Each row has a name. Each piece below is followed by the name of the row it came from, unless a question asks for something else. Each question is about the rows just above it.

Bidi: +0.10 +0.27 -0.50 -0.21 +2.03 +0.11 -0.40 +1.49
zel: -0.17 +0.55 +0.02 -2.39 +1.37 +1.52 -1.15 +2.56
lukeg: -0.62 -0.12 -0.33 -0.01 +0.22 -2.86 -0.42 +8.28
Sed: -0.76 -0.10 +0.71 -1.85 -1.34 -1.62 -1.48 +4.66
Luz: -1.79 -0.54 +6.03 -2.23 +0.46 +1.23 -0.87 +2.24
pora: -0.38 +0.22 -0.12 -0.42 -0.01 +8.28 -2.86 -0.33
nonop: -0.02 +0.39 -1.41 +0.99 +4.88 -1.79 -0.53 +6.03
Which row holds this, read backwards? +6.03 -0.53 -1.79 | nonop
Which row holds this, read backwards? +4.66 -1.48 -1.62 -1.34 | Sed
+8.28 -0.42 -2.86 +0.22 -0.01 -0.33 -0.12 is which row, read backwards? | lukeg
Which row holds this, read backwards? -0.21 -0.50 +0.27 +0.10 | Bidi
-1.34 -1.85 +0.71 -0.10 -0.76 is which row, read backwards? | Sed
Which row holds this, read backwards? -0.53 -1.79 +4.88 | nonop

Sig: +2.08 +4.16 -2.96 -7.58 -0.48 +2.15 +1.33 -0.81 -2.66 +5.88 -0.20
pez: -2.42 -0.24 +2.83 -3.06 +3.60 -3.00 -1.56 -0.55 -3.25 -0.93 +2.23
Voso: -1.23 +0.33 -0.97 +0.43 -1.65 -0.82 +0.41 -6.58 -0.94 -1.79 -4.55
zovig: +0.83 -1.12 -0.60 +0.48 -2.42 -0.24 +2.83 -3.06 +3.59 -3.00 -1.56
kiko: -3.21 +6.32 +2.93 +0.99 +2.62 -1.60 -4.20 +5.71 -0.64 -2.19 +2.72
kof: +0.74 -3.60 -0.34 -0.76 +5.63 +0.89 -2.77 +1.89 -1.06 -1.16 -0.86
Pifo: +3.42 -1.22 +0.33 -0.97 +0.00 +2.98 -0.62 -4.91 -0.41 +1.82 +0.71
Which row holds -1.56 -3.00 +3.59 -3.06 +2.83 -0.24 -2.42 read backwards? | zovig
-0.97 +0.33 -1.22 is which row, read backwards? | Pifo
Which row holds this, read backwards? -2.77 +0.89 +5.63 -0.76 -0.34 -3.60 +0.74 | kof
Which row holds this, read backwards? -4.55 -1.79 -0.94 -6.58 | Voso

zotuf: +0.31 -7.04 -1.24 +1.00
guse: +0.31 -7.04 -1.24 -7.85
bive: -7.01 +3.76 -6.94 -4.77
Which row holds -7.85 -1.24 -7.04 read backwards? | guse
which: +0.31 -7.04 -1.24 -7.85 | guse
Which row holds +3.76 -7.01 read backwards? | bive

vemed: +8.61 -0.84 -1.59 -1.11 -2.08 +1.55 +3.00 -0.80 +8.08
Zala: +2.80 -1.79 +1.45 -1.36 -2.77 -3.62 +2.61 -4.17 -4.51
gisa: +0.53 +6.80 +0.66 -0.32 -2.05 +3.58 +1.66 -1.18 +2.35
vogo: -1.81 -4.09 +0.97 +2.65 +2.93 +1.59 +2.13 +3.39 -4.45
biraf: +0.62 -1.92 +0.78 -1.07 -2.96 -0.60 +1.32 -6.40 +5.14
vik: -4.56 -5.76 +0.34 -0.32 -2.05 +3.58 +0.97 +2.66 +2.93
lik: +5.88 +0.08 -0.42 -0.23 -8.95 -5.21 -2.05 +4.17 -6.53
+0.34 -5.76 is which row, read backwards? | vik
Which row holds +2.93 +2.66 +0.97 +3.58 -2.05 read backwards? | vik
Where do +0.53 +6.80 +0.66 -0.32 -2.05 +3.58 +1.66 -1.18 +2.35 appear? | gisa
-6.40 +1.32 is which row, read backwards? | biraf
Which row holds this, read backwards? +5.14 -6.40 | biraf
Which row holds this, read backwards? +2.93 +2.66 | vik

mogov: +2.21 +3.60 -3.84 +4.50 -0.16
Tikem: +3.23 +0.47 +1.25 +3.00 -0.77
numom: +4.26 +0.00 +1.45 -1.17 -1.58
Lesu: +0.96 +4.70 +8.77 +1.49 -2.13
pofut: +3.10 -1.58 +0.07 +1.69 -1.56
pined: +1.46 -0.97 +1.39 +1.70 +2.30
tuned: +3.23 +0.47 +1.25 -0.57 -0.77
gev: +0.47 +1.25 +3.00 +3.23 +4.22
Mim: -3.84 +3.60 +2.21 -2.38 +3.15
tukav: -6.05 +0.26 -0.47 +4.63 +1.07
Tam: -4.10 -4.59 +2.10 +0.27 -3.35
which: +2.21 +3.60 -3.84 +4.50 -0.16 | mogov
which: -3.84 +3.60 +2.21 -2.38 +3.15 | Mim
Which row holds this, read backwards? +3.00 +1.25 +0.47 +3.23 | Tikem
+0.07 -1.58 is which row, read backwards? | pofut
Which row holds +4.63 -0.47 +0.26 -6.05 read backwards? | tukav

der: +7.21 +3.79 -9.12 +6.43 -8.90 -9.44 +5.64 -8.54
vitig: +1.92 +2.00 -1.13 +2.14 -1.02 -1.30 +0.91 -0.89
luze: -9.13 +6.43 -1.13 +2.14 -1.02 -1.30 +0.91 -0.89
which: -9.13 +6.43 -1.13 +2.14 -1.02 -1.30 +0.91 -0.89 | luze
Which row holds +6.43 -9.12 read backwards? | der

Pep: +0.17 +0.12 -9.09 +0.00
naz: -0.24 -0.40 -0.31 -0.14
Fibu: -1.90 -0.24 -3.08 -0.80
sugeg: -0.56 -1.04 -0.95 -0.31
nav: +0.03 +0.24 +0.10 -0.04
Gefol: -1.90 -0.24 -3.08 +5.96
duki: +0.03 -0.09 -0.80 -3.08
Tisir: +0.12 +0.17 +0.01 +0.07
lenun: -3.13 -3.28 -0.38 -4.35
bafis: -0.42 -0.74 -0.61 -0.26
The row with -1.90 -0.24 -3.08 +5.96 is | Gefol
which: +0.12 +0.17 +0.01 +0.07 | Tisir
-1.90 -0.24 -3.08 -0.80 is in which row? | Fibu
+0.01 +0.17 is which row, read backwards? | Tisir
Which row holds this, read backwards? -4.35 -0.38 | lenun
Which row holds -0.04 +0.10 +0.24 read backwards? | nav

Pipuv: +2.95 +2.34 +1.86 +2.83 -2.87
Vin: +4.80 +7.99 +0.37 +5.96 -2.47
somol: +4.87 -4.01 +1.78 -7.88 +2.54
Getun: +0.99 -4.26 +0.73 -2.87 +2.83
Figo: -4.15 -0.96 +0.99 -4.27 +1.24
nopi: +0.42 +3.94 +1.37 +0.19 -0.37
Ris: -4.15 -0.96 +0.99 -1.80 -0.21
ralol: +4.87 -4.01 +1.78 -7.88 +3.54
Which row holds -4.27 +0.99 read backwards? | Figo
which: +0.99 -4.26 +0.73 -2.87 +2.83 | Getun
Which row holds +3.54 -7.88 +1.78 -4.01 read backwards? | ralol
-1.80 +0.99 is which row, read backwards? | Ris

Megap: +0.17 -0.37 +3.17 +0.71 +1.07 +0.22 +1.89 -0.63 -6.59 +0.55 +0.74 +6.65
seb: +0.09 -0.44 +3.06 +0.80 +1.02 +0.22 +1.74 -0.62 -6.42 +0.68 +0.83 +6.57
bomon: +1.10 +0.73 -1.30 +0.09 -0.06 +1.70 -0.40 -0.17 -0.38 +0.21 -1.08 +0.33
fiza: -1.43 -1.62 +1.48 +2.20 +2.24 +0.36 +1.01 -2.65 -6.39 +2.02 +0.57 +6.38
fotag: +1.20 +0.78 -1.15 -1.98 -0.66 -3.65 +2.43 +2.23 -1.92 -0.10 -0.58 +1.21
reni: -0.83 -1.05 +2.13 +1.41 +1.69 +0.33 +1.33 -1.58 -6.42 +1.40 +0.71 +6.59
Koma: -0.66 -0.10 +2.43 -0.84 -1.98 +1.41 +2.23 +1.23 -0.58 -7.86 +1.07 -1.17
big: +0.19 -0.25 +3.10 +0.77 +1.13 +0.10 +1.93 -0.54 -6.45 +0.69 +0.81 +6.76
lebup: +1.20 +0.78 -1.15 +0.03 -0.13 +1.65 -0.63 -0.28 -0.20 +0.02 -1.18 +0.30
mok: +0.75 -0.08 +3.72 +0.32 +0.67 +0.25 +2.12 +0.20 -6.45 +0.00 +0.72 +6.85
keb: +0.90 -0.36 +1.07 -0.50 +0.59 -0.81 +0.46 -0.33 -1.03 -0.32 +0.48 +0.22
legi: +1.23 +1.41 -0.84 -0.58 -0.66 +2.43 -1.98 -0.10 +2.23 -1.92 -3.65 +1.21
+2.23 -0.10 -1.98 +2.43 -0.66 -0.58 -0.84 +1.41 +1.23 is which row, read backwards? | legi
Which row holds +1.21 -3.65 -1.92 +2.23 -0.10 -1.98 +2.43 -0.66 -0.58 read backwards? | legi
Which row holds this, read backwards? +2.20 +1.48 | fiza
Which row holds this, read backwards? +2.23 +2.43 | fotag

faz: +1.50 -0.27 -0.41 -2.45 +1.27
savog: -7.32 -0.27 -0.06 +0.84 -0.14
mifen: -4.26 -0.27 +0.19 +0.56 +0.01
Vup: -7.32 -0.27 -0.59 +0.45 -0.39
fosan: +0.90 -0.27 +1.02 -2.05 +1.34
mazav: -0.06 -0.27 -0.34 +1.74 -0.86
rakav: -2.74 -0.27 +1.27 -2.45 -0.41
nub: +3.24 -0.27 -0.26 -3.62 +1.03
+1.27 -0.27 is which row, read backwards? | rakav
+0.19 -0.27 -4.26 is which row, read backwards? | mifen
Which row holds +1.27 -2.45 -0.41 -0.27 read backwards? | faz
+1.27 -0.27 -2.74 is which row, read backwards? | rakav
Which row holds -0.39 +0.45 -0.59 read backwards? | Vup
Which row holds this, read backwards? +1.03 -3.62 -0.26 -0.27 | nub

nosa: +5.26 -8.15 -4.88 -8.05 -0.27 -5.39 +4.88 +8.34 +4.88 -5.34 -4.84 +4.94 -8.33 +0.35 -4.87 +5.35 -8.31 +5.31 -4.81 -0.26 +8.14 +0.34 -5.35 -8.41 +8.34 -8.23 +8.18 +8.16 -0.30 -8.13 +0.21 +8.31 +0.34
vuvef: -1.16 -0.59 -3.02 -5.14 +4.95 -2.18 +2.84 +1.41 +5.04 +4.05 +0.21 -0.17 +1.93 +0.84 +3.16 -5.12 +5.17 +4.54 -4.99 +0.27 -2.51 -3.41 +4.45 -4.07 -4.50 -2.09 +3.57 +4.58 +2.45 +4.76 +2.89 +5.13 -4.59
Muke: -7.20 -4.58 -7.77 +1.51 +7.87 +7.80 +0.72 -3.81 +6.24 +5.58 +2.33 +7.69 +0.56 -2.14 -6.55 -2.95 -5.11 -6.86 -3.85 +5.57 +6.74 -7.35 -0.27 +6.15 +2.44 +6.67 +1.70 -4.29 +4.89 -7.69 -2.97 -7.56 -6.97
Lobam: -4.18 -0.19 +1.53 +0.63 -4.80 +3.89 +5.63 -5.08 -5.50 -3.68 +0.68 +5.30 -2.01 -3.47 -1.86 +4.44 +1.62 +3.85 -1.21 +4.89 +5.68 -2.70 +3.30 +2.42 +8.18 -8.23 +8.31 +8.34 +0.21 -8.13 +8.16 +0.34 -0.30
+0.34 +8.31 +0.21 -8.13 -0.30 +8.16 +8.18 -8.23 +8.34 is which row, read backwards? | nosa
+5.13 +2.89 +4.76 +2.45 +4.58 +3.57 -2.09 -4.50 -4.07 +4.45 -3.41 -2.51 is which row, read backwards? | vuvef

dode: -1.98 -2.50 -2.42 -2.33 +6.28 -2.04 -2.08 +0.34 +1.09
Tulem: +3.79 -1.93 -2.12 -1.80 -1.56 +6.74 -2.06 -2.08 +0.34
kalep: +3.79 -1.93 -2.12 -1.80 -1.56 +6.74 -2.54 -1.52 +0.30
fik: -1.93 +3.79 -2.50 -2.42 -2.33 +6.28 -2.06 -2.08 +0.34
-2.04 +6.28 -2.33 -2.42 -2.50 is which row, read backwards? | dode
+0.34 -2.08 -2.06 +6.74 -1.56 -1.80 -2.12 -1.93 is which row, read backwards? | Tulem
Which row holds this, read backwards? +0.34 -2.08 -2.06 +6.28 -2.33 -2.42 -2.50 +3.79 | fik
which: +3.79 -1.93 -2.12 -1.80 -1.56 +6.74 -2.54 -1.52 +0.30 | kalep

nilu: +0.51 +0.51 -2.59 -1.59 +2.68 -0.26 +1.35 +0.78 -1.08 -4.25 +1.44 -4.84 -1.79
Dit: +0.90 +0.42 +5.50 +0.58 +0.51 +0.52 -2.59 -1.59 +4.75 +4.65 -2.87 +7.92 +0.31
pagof: +2.27 -3.62 +0.06 +0.20 +4.21 +1.40 +4.10 -1.62 +0.01 -4.30 +4.95 -4.58 -3.16
fovi: +0.83 -2.48 -1.63 -0.16 +1.87 +1.29 +2.61 -0.02 -0.34 -1.43 +1.50 -4.40 -1.91
givom: -2.74 -0.19 -2.11 -0.66 -1.96 -0.86 +1.17 +1.75 -1.95 -0.94 +0.25 -0.52 +0.44
zef: +0.41 +2.10 +4.02 +1.17 +0.78 +0.60 -2.44 -1.02 +2.89 +4.58 -2.88 +7.59 +2.39
bude: -1.49 +0.63 +3.99 -0.95 +1.11 -0.26 -4.18 -1.62 +3.01 +5.03 -2.77 +8.01 +1.08
Bubaf: +0.06 +0.19 +4.21 +1.40 +4.10 -0.13 -4.15 -4.36 +4.10 +5.21 -2.58 +8.05 +3.65
+8.05 -2.58 +5.21 +4.10 -4.36 -4.15 -0.13 +4.10 +1.40 +4.21 is which row, read backwards? | Bubaf
Which row holds this, read backwards? +3.65 +8.05 -2.58 +5.21 +4.10 -4.36 -4.15 -0.13 +4.10 +1.40 +4.21 +0.19 | Bubaf
Which row holds this, read backwards? -1.59 -2.59 +0.52 +0.51 | Dit
+4.10 +1.40 +4.21 +0.20 +0.06 is which row, read backwards? | pagof
Which row holds this, read backwards? +1.08 +8.01 -2.77 +5.03 +3.01 -1.62 -4.18 -0.26 +1.11 -0.95 +3.99 +0.63 | bude

gaziz: +0.22 -0.10 +0.10 +6.82 -0.81 -0.30 +7.18
losi: +0.17 -0.53 -0.21 +0.11 +7.31 +6.67 +7.68
rimab: +6.96 -0.53 -0.21 -0.28 +7.07 -0.01 +7.13
Dem: +6.97 +0.22 -0.11 +0.10 +6.82 -0.81 -0.30
suse: +0.05 -0.71 +7.02 +0.15 +6.47 +7.31 +7.36
tifuz: +0.12 -0.30 +6.82 -0.55 +7.57 +7.34 +7.07
sar: -0.16 +7.02 +7.03 +6.45 +0.19 +6.83 +7.28
Pagu: +7.48 +6.54 +0.60 +6.84 +7.61 -0.18 +7.16
baru: +7.31 +7.11 -0.63 +7.42 +7.03 -0.14 -0.02
sopu: -0.16 +7.02 +7.03 +6.45 +0.19 +0.03 +0.05
fif: +6.67 +7.13 +0.11 +7.06 +6.91 -0.25 +0.29
Which row holds this, read backwards? -0.30 +0.12 | tifuz
Which row holds +6.82 +0.10 -0.11 +0.22 +6.97 read backwards? | Dem
Which row holds -0.30 -0.81 +6.82 +0.10 -0.11 +0.22 read backwards? | Dem
which: +6.96 -0.53 -0.21 -0.28 +7.07 -0.01 +7.13 | rimab
Which row holds -0.63 +7.11 read backwards? | baru

rized: +7.31 -8.69 -6.81 +4.51 +2.74 -9.17 -9.43
Feb: -1.72 -4.62 -8.45 +4.42 -3.73 +0.35 -1.57
nam: -8.02 -1.09 -2.04 -3.56 -3.46 +5.45 +3.24
Which row holds this, read backwards? +5.45 -3.46 -3.56 -2.04 -1.09 -8.02 | nam
Which row holds this, read backwards? -9.43 -9.17 +2.74 +4.51 | rized

